cols: D H R J M V
[-1.29,  1.40,  1.79, -0.88,  1.03, -2.58]  A
[-3.87,  6.38, -1.22,  7.64, -8.33, -2.82]  E
[-2.20, -1.84,  3.53, -0.87,  1.03, -2.58]  Y
[-0.13, -0.97,  2.29,  7.63,  1.81,  2.18]  U
[-0.91,  6.38, -1.22,  7.63, -2.14,  0.24]  N
tail: [ 6.38, -1.22,  7.64]
[-8.33, -2.82]
tail: [ 6.38, -1.22,  7.63, -2.14]
[0.24]
succ: [7.64]
[-8.33]
col: [-8.33,  1.03,  1.81, -2.14]
M

cols: guv lubat gekal vetuv Riba gufo paba seku gato
[-0.10, -2.35, -2.34, -1.33,  4.37, -1.97, -5.42,  0.67, -2.73] -> P
[-0.73, -1.56, -2.81, -1.14,  0.68, -1.32, -2.83, -0.47, -2.16] -> L
[-1.42, -1.79,  1.28, -0.51,  9.08, -1.52, -6.99,  3.41, -0.87] -> Q
[-1.33, -0.36,  1.31, -0.14,  5.77, -0.30, -3.43,  2.39, -0.23] -> S
[-0.86, -2.29, -0.63, -1.03,  6.94, -1.76, -6.51,  2.19, -1.76] -> T
[-0.23,  0.59, -0.05, -0.39, -0.28,  0.26,  0.23,  0.38,  0.13] -> B
[-0.33, -0.51, -1.71, -0.35,  0.16, -0.81, -1.08, -0.07, -1.05] -> C
succ: [-1.56]
[-2.81]
tail: [ 5.77, -0.30]
[-3.43,  2.39, -0.23]

cols: G Z X K
[-0.13, -2.84,  4.08,  2.77] : lelus
[ 6.17,  8.33, -2.10, -3.03] : gudef
[-0.12, -2.84,  4.08,  6.95] : nanes
[ 2.19, -2.24,  1.10,  0.26] : fitu
[-4.46,  5.09, -3.70, -1.90] : beno
[-4.95, -4.79, -2.63,  2.77] : Kodor
[ 7.42,  6.04,  4.14, -4.98] : gubof
[ 6.75,  7.33,  1.89, -3.88] : gof
col: [ 2.77, -4.98, -3.88]
K
tail: [-0.12, -2.84,  4.08]
[6.95]

cols: pid lasoz mog Tafod beka Ran Mebu Tinoz naf
[ 4.57,  4.68,  2.23, -0.76,  1.59,  3.79, -3.04,  1.33, -6.91] = nam
[ 0.98,  1.97,  1.53,  2.63, -0.99,  0.34,  1.19, -0.81,  0.55] = kupo
[ 0.67,  2.21,  2.42,  5.20, -5.21, -3.24,  1.30, -3.38,  5.87] = mesir
[-4.40, -5.27, -3.98, -3.76,  5.73,  0.90,  1.99, -3.28,  8.34] = Mekub
[ 0.30,  0.17,  0.87,  1.32, -2.30, -1.58, -0.22,  3.73, -3.74] = nid
[ 1.50,  1.16,  0.99, -0.33, -5.38, -5.81, -4.59, -2.27, -1.23] = doza
[-1.76, -1.06,  0.40,  3.15,  0.14,  0.02,  4.69,  4.55, -1.29] = gesi
[-3.99, -4.73, -1.28, -3.86, -3.99,  4.87,  3.62, -5.64, -3.04] = duzo
[ 4.36,  4.11,  5.20,  4.11, -7.84, -6.05, -6.06, -0.62,  4.27] = veker
[ 3.11,  2.98,  2.57,  1.73, -0.15,  2.75, -1.49,  3.76, -0.11] = teren
[-3.65, -4.39, -1.25, -2.26, -0.43, -4.93, -0.48, -5.85, -0.56] = vugas
succ: [-6.06]
[-0.62]
succ: [-3.98]
[-3.76]

cols: nuzu Lilev Razep Fom vova
[ 2.00, -2.45, -5.98,  1.07,  1.09]  soti
[-3.48,  0.94, -0.62,  1.41,  2.99]  tus
[-6.65, -2.45, -5.98,  1.08,  2.58]  Niv
col: [-2.45,  0.94]
Lilev
tail: [-2.45, -5.98,  1.07]
[1.09]

cols: fus vig gir Kazis Sir
[-0.57,  2.44, -1.53,  2.21,  2.76]  Nuf
[0.07, 2.35, 0.78, 1.96, 1.10]  limed
[-4.10, -1.83,  7.08, -7.78, -8.17]  Kesak
[-0.67, -4.77, -1.71, -6.35, -4.51]  fekig
[0.44, 7.68, 5.85, 5.44, 0.91]  zete
[ 2.51,  4.40,  2.43,  3.28, -1.04]  bilo
[-3.32,  4.84, -2.13,  2.71,  4.85]  garo
[-5.98,  6.99,  2.71,  2.54,  3.77]  Fepob
[ 2.15,  3.27,  2.75,  1.18, -2.93]  gusaf
[-6.57,  6.22, -1.11,  1.79,  5.16]  lunev
[-1.95,  1.32,  7.87, -4.90, -7.96]  laki
tail: [0.07, 2.35]
[0.78, 1.96, 1.10]
col: [ 1.96, -7.78, -6.35,  5.44,  3.28,  2.71,  2.54]
Kazis
col: [-7.78, -6.35,  5.44,  3.28,  2.71,  2.54,  1.18]
Kazis

cols: puron Zol Tir Koz vuzoz Noged Sevar
[ 0.58, -3.98, -0.28, -0.30, -1.54,  3.25, -0.42] : Bemev
[ 0.50, -4.02, -0.09, -0.14,  0.57,  6.76,  0.24] : faf
[ 0.50, -4.02, -0.09, -0.14, -0.27,  4.82, -0.13] : viv
[ 1.08, -3.83, -0.63,  0.33, -2.86,  7.12,  0.09] : Led
[ 0.28, -4.00, -0.13, -0.29, -2.06,  3.37, -0.20] : bifu
[-0.64, -3.96, -0.25, -0.26, -0.57,  2.56, -0.27] : rura
[ 0.58, -3.95, -0.28, -0.30, -1.54,  3.25, -0.42] : kani
succ: [-0.57]
[2.56]
succ: [-0.26]
[-0.57]
col: [-0.14, -0.14,  0.33]
Koz
col: [-2.86, -2.06, -0.57]
vuzoz

cols: Lig lup Senuf zugag vos fogem
[-0.91, -3.31,  0.39, -0.18, -4.17, -0.52] = rugig
[-0.91, -3.31,  0.39, -0.18, -4.17, -3.19] = bufop
[ 8.39, -4.18,  2.50,  1.94, -8.58,  2.86] = gisen
col: [-3.19,  2.86]
fogem
asked: [-0.91, -3.31,  0.39, -0.18, -4.17, -3.19]
bufop

cols: besez Duda rav faba Begu
[-5.16, -8.04, -0.02,  4.72,  8.11] : rado
[-8.46,  3.51, -5.28,  1.21, -8.03] : kir
[-3.40,  3.38,  2.93, -4.94, -5.15] : tomom
col: [3.51, 3.38]
Duda
succ: [4.72]
[8.11]
succ: [3.51]
[-5.28]

cols: dif Folap Pabiz fim
[ 0.11, -1.78,  0.46,  3.18] : Miros
[ 0.11, -1.78,  0.45,  8.38] : zegal
[-3.40, -1.78,  1.89, -0.30] : nore
[-2.23, -1.78,  1.89,  1.44] : Losik
[ 4.80, -2.69,  2.61,  1.44] : Lipod
tail: [ 0.11, -1.78,  0.46]
[3.18]
tail: [ 4.80, -2.69,  2.61]
[1.44]

cols: Bibuf siz Pavib dutod giz demaf
[-7.05, -4.64, -0.72, -5.23, -1.50,  6.60]  fer
[-1.29,  1.35, -3.55, -2.84, -1.49,  6.60]  fazov
[ 8.31,  5.78,  3.64, -2.66, -7.04,  0.05]  fupez
succ: [-0.72]
[-5.23]
succ: [-7.04]
[0.05]
tail: [ 1.35, -3.55, -2.84]
[-1.49,  6.60]

